One turn sends every row of this set to another row. A few are shown first. Where does it send the rows asked after them?
Fusi: [ -7  15   8  -1  -1  -5 -10 -19  -3  -6 -12  13   5  -9   9 -17  -7   2
  17]
kovo: [  3   7 -16   1  -1  -2   4 -13  -4  -1   1  15   3 -15  -4  -8  -5  -7
   4]
Desus: [  1  -1  -8   4  -3  -6   1 -15  13  -1  -4  22  -1  -9   3 -11   3  16
  23]
Guka: [  6  -8  -7  -3  -9  -5  -4  -3  -4   0  -4  16   9 -13   9 -14  -1  12
  22]
Guzu: [ -7   5   6  -1   9  -1 -11  -7   6  -6 -12   4   4 -21   3  -5   0   2
  17]
tasu: [ -3   4  11   5   2  -4  -8 -15   6  -7 -17  15  -6 -16   3  -8   6   6
   5]
Timok: [  8  -8  -3  -4  -5  -8   0   0   4  -2  -6  14   6 -16   7 -11   3  18
  17]
Kizu: [ -2   0  11  -4  -8  -5  -9 -10  -4  -8 -18  11   1 -15  10 -15  -4   1
   4]
letoz: [  4   3  -5  -1  -6 -19   5 -10   7   3  -3   6  15 -12   6 -16  -1  -3
   5]
fut: [  3  14  -3  10   8 -13   2  -1   9  -7  -7  13  -1  -9  18 -12   0   9
  18]
Nos: [ -3   0  -9  10   1  -7  -1  -4  -7 -11  -6  14   5 -12  17 -15   2  -8
  21]
Mubi: [  5  15 -13  -3   2  -5   8 -14   7  -2  -6   6   4  -8  -3 -11  -8   5
   5]
raba: [ 11   3  -2  14   3  -7   7 -17   4   1  -6   5  11  -7  -2 -12   6   2
  10]
tasiv: [  2  -5  -9   7  -9  -6  -1 -17   4  -1  -8  25   1  -6   4 -15   2  11
  19]
veg: [ -7  13   8  -3  -3  -1 -12 -18  -4  -3 -10  13   4 -12   8 -16  -5   1
  19]
valo: [ -2   0  10  -2  -7  -7  -7 -10  -3 -10 -18  12   1 -12  11 -15  -9  -2
   4]
zoka: [  3   7 -15   2  -2  -6   6 -15   4  -1  -8  12   1 -10  -5  -9  -5  -2
  -2]
pigu: [  0  14  12   7   3  -2  -6 -16  -1  -7  -1  23  -8 -15   7 -10  -5   2
  13]
lese: [  9   7   1  11   7 -10   3   4  -1 -10  -7  10   2 -13  18 -11   3   8
  15]
papom: [  5  -8  -8   3 -12  -4  -3 -11  -5   0  -4  24   4  -9   8 -16  -2   7
  21]
zos: [ 11   9  -6  -2   0  -6   9  -9  -8  -6  -3   9   9 -14  -3 -10   2   6
  -1]
Ruzuk: [  9  11  -5   4  -4 -12   1 -11   3  10   4  10  12  -9   8 -16  -7  -2
  12]
namu: [  4   0  -3  10   5  -8   0   2  -8 -11 -10   8   8 -14  16 -13   6   1
  18]
didi: [ -7   8   7  -4   7   1 -10 -10   8  -5 -10   5   0 -20   4  -8  -1   5
  18]
ris: [ -5   2 -10  12  -2 -12   1  -8   2 -11  -9  19  -2  -8  17 -16  -1  -7
  16]
tof: [  4  10 -12  -2   1  -3   4 -12 -10  -2  -2   9  12 -16  -5 -10   2  -1
   6]
Zifi: [  6  -5  -3   2  -2 -13  12  -9   8  -5   6   9   7 -16   3 -13  -1  -7
   6]
Vize: [ 12  14  -7  -3   2  -3  11  -9   0  -5   2   9   3 -12  -1 -10  -7   7
   3]
Folo: [ -4  11  -8  11   2 -16   1  -8  11  -8 -12  17  -2  -6  17 -15   0   2
  15]
ziz: [ -1  -1   8  -3   1   1  -7  -3   1 -10  -4  10  -4 -20   9  -8 -14  -5
  13]
Pinol: [ -1   5  12   8   5  -6  -7 -12   4  -8 -14  16  -4 -19   3  -5   6   5
   4]
dula: [ -1  10  11   5  -1   1  -8 -17  -1  -6  -2  23 -10 -15   7 -11  -5   0
  12]
Geto: [  6  -4  -4   0  -2  -8   3  -5  12  -3  -1  19  -2 -15   5  -9   2  19
  19]
tipil: [  6   1  -4   6   6  -4  10 -14   8  -3   6   4  10 -13  -1 -12   2  -3
  17]
velib: [ 17   6  -1  14  -2  -9   5 -13   1   6   1  14   5  -7   4 -13  -3   0
   6]
Zafu: [  1   0  11  -5   0   2  -6  -3   1  -9  -3  11  -7 -21   9  -9 -10   0
  11]

zoka moves to kovo
Zafu moves to didi
And these:
papom moves to Guka
Fusi moves to valo
Ruzuk moves to letoz
Nos moves to namu

One turn sends every row of this set to another row. A few are shown first. Where does it send the rows asked after them?
dav: [  0  -4  -2   0 -10   7   0  12   3   1  -2  14  -7   1  -2]
gep: [ -6   2   7   2   5 -11   3  -6  -1  -3   1 -10   2  -7   7]
firon: [ -2  -3  -5  -2  -8  11  -3  12  10  -2   1   7 -11  -1  -6]
Melo: [ -4  -8   5  -1 -11  -8  -4   2   3   5  -8   7  -9  -8  -7]
Reva: [-2 -8 -5  0 -8  8 -3 12  6 -1 -3 13 -8 -3 -6]
zes: [ 5 -8 -4  2 -1 -1 -2 -1 -1 10 12 -1 -6 -5  3]
Kome: [ -8  -2   5   8   6  -8   3  -3   4  -6  -1 -16  -2 -10   6]
Bof: [ -9  -6   4  -1 -13  -2   7   2  -3 -14   5  -7  -7  -3  -6]
Kufem: [ -2   8   3   4  14  -2   1   7  10   4  -5   0  -3 -11   5]
ridog: [ 4 -5 -5  4  0  0 -4  1 -2  5 14  2 -5 -6  5]
dubov: [-14  -2   8   2  -3  -2   6   9  10 -15  -7   2  -5  -5  -6]
Vub: [-14   7   5  -2  -3  -2   5  10  10 -12 -11  -4  -3  -4  -4]
bol: [ -6   2   8   7   5  -8   5  -2  -1  -4   0 -15  -1  -7   9]
Gizi: [ 5 -6 -3  7  1  1 -2  3 -2 10  9  1 -1 -5  9]
Tabag: [-10   5  -3   0   4   8   9  11   2 -14   4  -6   0  -2   4]
dup: [11 -4 -5  4  1  3 -3  2  2  9  7 -3 -2 -7  3]
rinup: [ -8   0   6   5   6  -4   6  -3   2  -4   6 -12  -1 -15   8]
Sizi: [ -7   0   7   7   4  -7   7   2   1 -11  -1 -15  -6  -9   7]
disi: [-13   3   8  -3  -3   0   5   6  12 -10 -13  -5  -4  -2  -4]
banab: [ -1  -5  -3   0 -10   7   2  11   6   5  -2  10  -8   1  -8]
lolob: [ 1 -4 -2 -4 -9  4 -5 13  3 -1 -6  9 -7  4 -7]
tevi: [ 0  1 -2  5  8 -2 -1 13  8 13 -6  1 -3 -9  3]
bidam: [-13   0   7   1  -4  -1   5   7   8 -15 -12  -4  -7  -4  -6]
kenel: [ -8   4   9   5   6 -11   2  -4   1   1   1 -11   0  -9   4]
pusa: [ -6 -10   2  -5 -15   3  -1   1  -3 -10   5  -2  -6   1  -4]
Boz: [ -9   1   2   7   5 -13   4   0   1  -6   2 -14  -2  -9   7]
Pamel: [ -5   3  -3   5   6   2  10  13   2  -7   8 -12  -1  -4   5]
Rom: [-18   0   9  -3  -4  -3   3   8   4 -14  -7   0  -6  -4  -2]
sope: [ 1 -8 -3  2 -8  7 -3 11  3  6 -3 12 -2 -1 -5]
fot: [-14  -3   5  -2  -4  -5   9   8   9 -13  -9  -1  -5  -1  -6]
vafog: [ 6 -4 -5  6 -1  2 -3  1 -5  9  5 -4 -3 -5  9]
niro: [ 4 -2 -6  9 -2  0 -3  3 -2 11  9 -3 -5 -8  6]
kepi: [ 5 -2 -1 10  0  0 -2  5  0 10  7 -6  0 -7 11]
Momek: [-12  -6   5   0  -4  -1   6   7   4 -15 -10   4  -8  -4  -9]
mutut: [ -1  -6  -8  -4 -10   8   0  13   7  -4   0   7 -10   1  -5]
tored: [  3  -7   7   0  -6  -7 -10  -3   5   8  -3   3  -8  -8  -2]

banab moves to fot
kepi moves to sope
kenel moves to zes
And these:
Kome moves to vafog
Tabag moves to Kufem
Rom moves to rinup
gep moves to ridog
Pamel moves to tevi
Reva moves to bidam

One turn sends every row of this set to another row. A few are shown first. Where does it send the rows asked after them?
loku: [  1  11   3   2   7  -3  -5   3  -7   1   4   5 -12   4   2  -5   9   4
  -5   8   9   0   3  -1  -5 -16]
Bilar: [ 12  10   5 -12   7   4   3 -12   2   4 -13   0 -12   1  -1  -6   1  -2
  -6   3   5   0   6  -1  -5  -1]
gafed: [ -7   8  12  -6   7  -6   1   4  -9   2   1   0  -8   3  10   5  -7  -3
 -10   2  11   2   4   2  -7   3]
nepa: [-1  6 -4  1  1  9 -1 15  7 -9  0 -3  9 10 11  3 -2 -2  2  3  1 -7  0 -4
 -5 -3]
dufa: [-11   4   4   0  -1   0   5   0   5  -2  -2   4  -2   3   1   5   4   1
 -13   2 -15   1  -8   7   3  10]
Zav: [  8  -6  -5   5   4   0  -5 -14   0   3   0  -2  -3  -6  13  -2  -4   1
  10  -2   1   0   0   1  -7  -9]
gad: [  2   6  -9  -2  -3   6  -8  -4  -1   9   3  -7  -1  -6 -10 -12   3  -2
  -4   6  -8   4  -1  -3   7   4]
sot: [-6 13 -7  6  5  4 -3 13  7 -5  3 -6  8  6 12  1  0 -4 -1 -3  0 -5 -3 -6
 -2 -7]
vog: [  1   2  12  -1   2   0  -8   2   2  -7  -4  -4   2   5  -7   2  -1  -3
   9 -11  12  -2   7   4  -6  -9]
Loka: [-7 15 -3  0  0  8 -1 17  1 -9  3 -2  0  9  4  0  3 -9 -5  0 -1 -4  0 -5
 -1 -6]
meko: [ -4   4  -4   6   2  10  -5  12   2  -9   4   0   6   7   8   1  -4  -7
   3   1   2 -12   1  -3   2  -6]
Mek: [  1   4  -6  -8   3  -1  -4  -9   2  10   1  -6   1 -12  -6 -10  -3  -3
   0   6  -8  10  -6   1   4   7]
gelob: [-10  11   1 -18   7  -8   1   6  12   3  -1   4  -4   0   8  -7   4  -1
  -2  10   3   0   2   5  -4  -1]
gigil: [  1 -11  -9   8   6  -5  -4 -11  -6   4  -1   0  -2 -10   6  -2  -4   1
   5   4  -3   3  -1  -6   0  -5]
botu: [  6  10  -5  -2  -3   5  -4   1   1   6   3  -3   7  -8  -3  -8  -3  -5
  -2   7 -17   5  -2   1   5   6]
pem: [  2  -3   5  -2   4   5 -11   2   1   2  -1   0   8  -3  -9  -1  -6  -4
   8 -12   6   6   8   6  -3  -8]
Lilon: [ -1   1   6  -1   1   0   2   2   9  -9  -5   0   3   6  -6  -2   8   2
 -16  -4 -11  -2  -8   3   4   6]
Mone: [ -7   8  14  -7   5  -5   5   5  -9   6  -3   1  -8   7   7   6  -5  -7
 -11   4   6   1   3   6  -6   2]
sudub: [  8   6  -4  -2  -2   9  -2   0  -2   9   5  -7  -1 -10  -4  -8   3  -2
  -7   7 -12  11  -2   1   4   3]
fefo: [  2   9   1  -1   4  -3  -4  -2  -7   1   5   5 -14   6   0  -3   7   4
  -2  10  10   7   5  -2  -4 -14]
megu: [ -8   4   3   4  -4  -1   7   6   4   1  -8   3   1   7  -1   3   6  -1
 -14  -7 -14  -5  -4  -1   1   2]
vabig: [ -4   9   2   1   3   2  -6  16   5  -9  -1  -7   5   4   3   2   3  -9
   5   5  -1 -10   2  -5  -1 -12]
dusap: [ -4  -2   7  -7   3   0  -6   3   3  -2   4  -5   8  -3  -5  -3  -7   0
   6 -12  10   5   7   2  -6 -10]
ritip: [ 11   8   7 -11  10   2  -2 -10   1   2 -14   2  -7   3  -1  -7   2  -6
  -3   5   8   1   8   0  -8  -1]
nin: [  1  -8  -1   7   1   1   0 -16  -8  -1   2  -5  -4  -6  12   5  -4   1
   3  -2  -5   1   1   2  -1  -7]
Gadir: [  5   9   1  -7   7  -8  -2  -2   6  14  -4  -2  -5   8   5  -1  -1   7
  -8   6  -1  -3 -14  -2 -10  -2]
sezi: [-4  1  8 -5 -1 -7 -7  3  3 -5 -1 -4  7 -1 -8 -2 -4 -4 11 -8  6  5 13  4
 -5 -4]
neve: [ -4   9   0  -5   1   9  -2  -9   3   9  -2  -4   5  -7  -7  -3   2  -3
  -4  10 -12  10   0  -2   9   5]
Zefen: [-11  12   1 -17   7  -7   0   0  11   5   1   6  -4  -1   4 -11   1  -3
  -5  12   0   0   3   1  -4  -2]
pob: [ -7  -1   7  -4  -1   0   0   5   2  -9  -4   3   6   5  -5   2   4   0
 -11  -8 -14  -5  -7   7   4   3]
nupo: [ -1  -2  11  -2   0   0 -10  -3  -2   1  -6  -4  10  -3   3  -1   0  -2
   8 -12  11   0  10   5  -4  -5]
Tulu: [ -5  -1   4  -2   4   4   3   1  10  -4 -12  -1  -1   5  -5   7   7   0
 -10  -4 -13  -1  -5   8   1   8]
tasuk: [  3 -12   0   9   1  -3   2 -15   1   2   6  -2  -5  -5   8   0  -7  -2
   3   3  -1   4   4   3   1  -4]
Paraf: [  6  -8  -3  11   6  -3   2 -16   3   1   1   1   0  -6   7  -1  -6  -2
   2  -3  -8   3  -2   3   4  -7]
Rel: [  4   8   1  -5  10  -6   1  -5   0  14  -6   1  -3   5   7  -1  -3  10
  -5   6   0  -1 -13  -1 -11  -5]

tasuk moves to Lilon
fefo moves to Gadir
Mone moves to ritip
And these:
vabig moves to gigil
dufa moves to vog
pob moves to pem
Tulu moves to sezi

One turn sends every row of this set to another row. A few are shown first. Where does it send the rows asked after them?
sig: [  5 -15  -5  -3   3 -12   9   2  22   4  -4   1 -13   8   3]
seron: [  2  -7 -10   1  11  -6  11   1  32  -5  -8   6 -11   5  11]
kon: [ -2   6  -1   4   7   3  14   0  23  -5   9   9  -3 -11   1]
kem: [  4 -13  -3   3  -4  -6  10  11  23  -5   0   2  -6  12  -4]
mel: [ 11   2 -10   7  -4  -8  12  -6  19   4   4  -7 -13 -10  -4]
subu: [  0  -8  -1   3  -9  -6   0  -2  16  -6   7   6 -13 -11  -1]
zike: [ 14  -1  -6   5  -9  -6  -7   5  18   3   1   8 -14  -7   1]
zagol: [ 9 -7  2  2 -6 -8 -1 -3  9  2 -6  9 -5 -5  1]
funu: [  9  -5 -13   4   2  -4   5   3  21 -21   0  10  -9  -6  -7]
Nad: [ -1  -4 -13  13   8   1  -1   6  23  -4   3   2  -2   0  14]
bukuf: [  4   7  -4   7 -10   2  12   2  15  -6  -5  -5   4  -2   4]
mer: [ -7  -9 -13   7  10  -2   9   2  16  -1  -1   5  -2  -4  15]
tadu: [ 12   7  -5   7 -11  -4  14  -6  13 -10   2   7  -2  -3   5]
Pusok: [  2  -4 -10   5   5  -1  11   9  35 -12  -3   7  -8   7   7]
Rop: [10 13 -4  6 13 -4  1  1 16 -3  0 10 -4 -1  5]
nese: [ 17  -8 -13   4   7  -5   2   4  24  -4  -7   3  -8  -8 -10]
mir: [-2  7 -4  7  8  0 12  6 20 -4  7  2 -4 -8 -9]
ronoz: [ 15  -7  -7   2   3  -2   4  -5  24 -13  -5  16  -3  -7   6]
kepib: [ 10  12 -13   4  -8  -1   9   4  20   1  -3  -1  -8  -6  14]
puz: [ -2  -2 -19  12   6   0   7  16  17   0  -1   3  -3  -1   7]
mur: [ 12   4  -6  10  -4 -10   7  -6  12  -8   3  -5  -6  -1  -5]
tedep: [ -1  -9 -10  11   9   2   7   8  19   6  -5   0   5  -2   8]
kinim: [ 10 -11 -11  -2   3  -1  15   0  26  -3  -5  11  -7 -15  -3]
govol: [10  8 -4  3 16 -5  6 -1 18  8 -3  7 -4 -6  2]
tad: [ 10  -6  -8   0  -5  -7   7  10  23  -5  -1  12 -12  12  10]
fubu: [ -1 -11  -7   3  10  -4  16   4  32  -5  -9   1  -6   5   1]
sovuk: [  2   4  -7   4   0  -9   8  -6  10  -3  -7 -10  -6  -3   6]
zulo: [  2   4  -8   6  -4  -1   6  -5  25   0   3 -12 -10  -9   8]
nekid: [  5  -5  -2   3 -14  -1   8   9  15   2   0   9  -7 -10  -6]
tam: [  3 -14  -3  -1  -5  -4   9   2  32  -1   5   6 -13   5   9]
Losiv: [  6  -4 -11   4   9  -6  12  11  28  -6 -11   4  -7  10   2]
Niron: [ 16   5  -7   5  -9  -2  14  -7  23   5   2   4  -6 -10   7]

Niron moves to tadu
ronoz moves to funu
And these:
bukuf moves to sovuk
Losiv moves to fubu
subu moves to zike
Rop moves to mir
tad moves to kem
Nad moves to puz

